Named moves, each a turn or a mirror, and the order they were made in; the first pair answered:
move k981:
-.01 -.06 -.20  .05 -.08 -.16  .14 -.16 -.18  .10 -.06  .31  .25  ->  -.03 -.11 -.12 -.14 -.15 -.04  .11 -.29 -.04  .05  .09  .28  .28
-.12  .04  .09 -.06  .04 -.08 -.04  .05 -.07  .03  .06 -.10 -.09  ->  -.13  .03  .11 -.07  .04 -.10 -.03  .02 -.10  .01  .08 -.08 -.10
 .11  .16 -.07  .08  .07 -.06  .00  .23 -.18 -.05 -.05 -.41 -.12  ->   .09  .10  .06 -.23  .00  .08 -.06  .08  .06 -.14  .14 -.47 -.08
 .09 -.14  .03 -.06 -.05  .01  .08 -.08  .24  .03  .03  .03  .10  ->   .09 -.08 -.06  .18  .00 -.11  .12  .04  .08  .11 -.15  .07  .08
move k590:
 .15  .01 -.01 -.06 -.04  .14  .02  .12 -.14  .07 -.08  .07  .18  ->   .12  .03 -.08  .09  .00 -.02  .08  .08 -.18  .10 -.05  .23  .09
-.16  .06 -.01  .06 -.01 -.02 -.13  .18 -.24 -.09  .07 -.28 -.16  ->  -.15  .05  .01  .03 -.03  .00 -.13  .20 -.26 -.10  .04 -.25 -.11
-.18 -.04  .06 -.08 -.25 -.14  .14 -.36 -.14  .10  .20  .16  .05  ->  -.19 -.05  .10 -.19 -.27 -.01  .07 -.36 -.06  .07  .23  .05  .08
move k311:
-.02  .02 -.01 -.22 -.32  .36  .01  .02 -.20 -.02 -.22  .03  .15  ->   .13  .06 -.06 -.12 -.34  .18  .12  .01 -.09  .04 -.37 -.15  .11
 .38 -.09 -.01 -.32 -.19  .05  .40 -.20  .08  .03 -.21 -.09  .29  ->   .30 -.08  .02 -.38 -.21  .03  .40 -.33  .16 -.01 -.03 -.03  .23
 .05  .04 -.15  .10  .06 -.22  .04  .05  .28 -.04  .02 -.09 -.06  ->  -.09  .00 -.11  .03  .07 -.12 -.04 -.10  .25 -.09  .23  .03 -.06
Then:
(2 to 3 moves a pair)
 .06  .02 -.12  .26 -.01 -.18  .16  .00 -.12  .07 -.14  .18  .00  ->  -.11  .02 -.07  .15  .00 -.23  .12 -.17 -.06  .02  .05  .26 -.03
k311 then k311
 .03 -.12 -.01 -.18 -.23  .22  .25  .06  .04  .10 -.24 -.26  .25  ->  -.09 -.08  .07 -.24 -.27  .06  .23 -.23  .23 -.03  .05 -.21  .13
k311 then k311
 .00  .06 -.14  .32  .15 -.21  .12  .25 -.18  .07 -.31  .17  .02  ->  -.20  .08 -.06  .19  .13 -.42  .12 -.18  .08 -.01  .07  .17 -.19
k311 then k311
-.03 -.12 -.10  .15  .39  .08 -.09  .37  .03 -.09  .16  .22 -.20  ->   .12 -.05 -.15  .24  .34 -.17  .00  .33  .18 -.03 -.01 -.04 -.30
k311 then k311
-.19  .05  .13 -.19  .08 -.13 -.16 -.28  .09 -.05  .32 -.24 -.16  ->  -.25  .07  .01  .13  .19  .01 -.21  .17 -.45  .01  .09  .05 -.02
k311 then k981
-.17  .10  .00  .00 -.11 -.09 -.12  .07 -.24 -.11  .42  .13 -.22  ->   .10 -.05  .12 -.35 -.19  .21 -.14  .12  .00 -.10  .35 -.07 -.05
k311 then k311 then k981
 .07  .11 -.04  .05  .02 -.29  .07 -.02  .22  .02 -.02 -.48 -.31  ->  -.36  .15 -.08  .23  .15 -.22 -.09 -.07 -.18 -.06  .28  .04 -.30
k311 then k981 then k311
 .10 -.02  .23 -.04  .01 -.11 -.14 -.19  .09 -.17  .07 -.33 -.14  ->  -.01  .03  .09  .32  .12 -.17 -.17  .03 -.31 -.11 -.07 -.06 -.09
k311 then k981
-.04  .04  .17  .14  .13  .13  .06  .31 -.20 -.02 -.04 -.04  .04  ->  -.02  .12  .14  .27  .16 -.13  .15  .17 -.10  .02 -.01 -.05 -.12
k590 then k311
 .21  .07 -.01  .01  .13  .15 -.15  .47  .09 -.08 -.14 -.32  .03  ->   .18  .11  .04 -.12  .09  .00 -.10  .23  .30 -.14  .00 -.43 -.06
k981 then k311
-.10  .16 -.10  .49  .19 -.19  .14  .13 -.23  .08 -.11  .09 -.10  ->  -.27  .14 -.04  .40  .17 -.24  .11 -.11 -.12 -.01  .16  .17 -.20
k311 then k311
 .21 -.01  .12 -.13  .14  .05 -.13  .07  .26 -.14  .08 -.33 -.16  ->   .11  .08 -.01  .22  .28  .02 -.15  .35 -.15 -.08 -.10 -.07 -.12
k311 then k311 then k981
 .08  .06  .04  .08  .06  .21  .01  .29 -.25  .16 -.18 -.05  .20  ->   .13  .04  .13 -.17 -.03 -.01  .08 -.14  .29  .08  .07 -.37  .02
k311 then k590 then k981
-.16  .07 -.06  .20  .15 -.05  .07  .04 -.18 -.13 -.02  .26 -.11  ->  -.10  .05 -.04  .17  .12  .05  .06  .14 -.26 -.10 -.07  .24 -.08
k981 then k590 then k981
 .06 -.22  .08 -.22 -.05  .36 -.04  .11  .02  .08 -.07  .18  .26  ->   .14 -.02 -.09  .23 -.04 -.27  .19  .04  .10  .26 -.31 -.07 -.02
k981 then k311 then k590
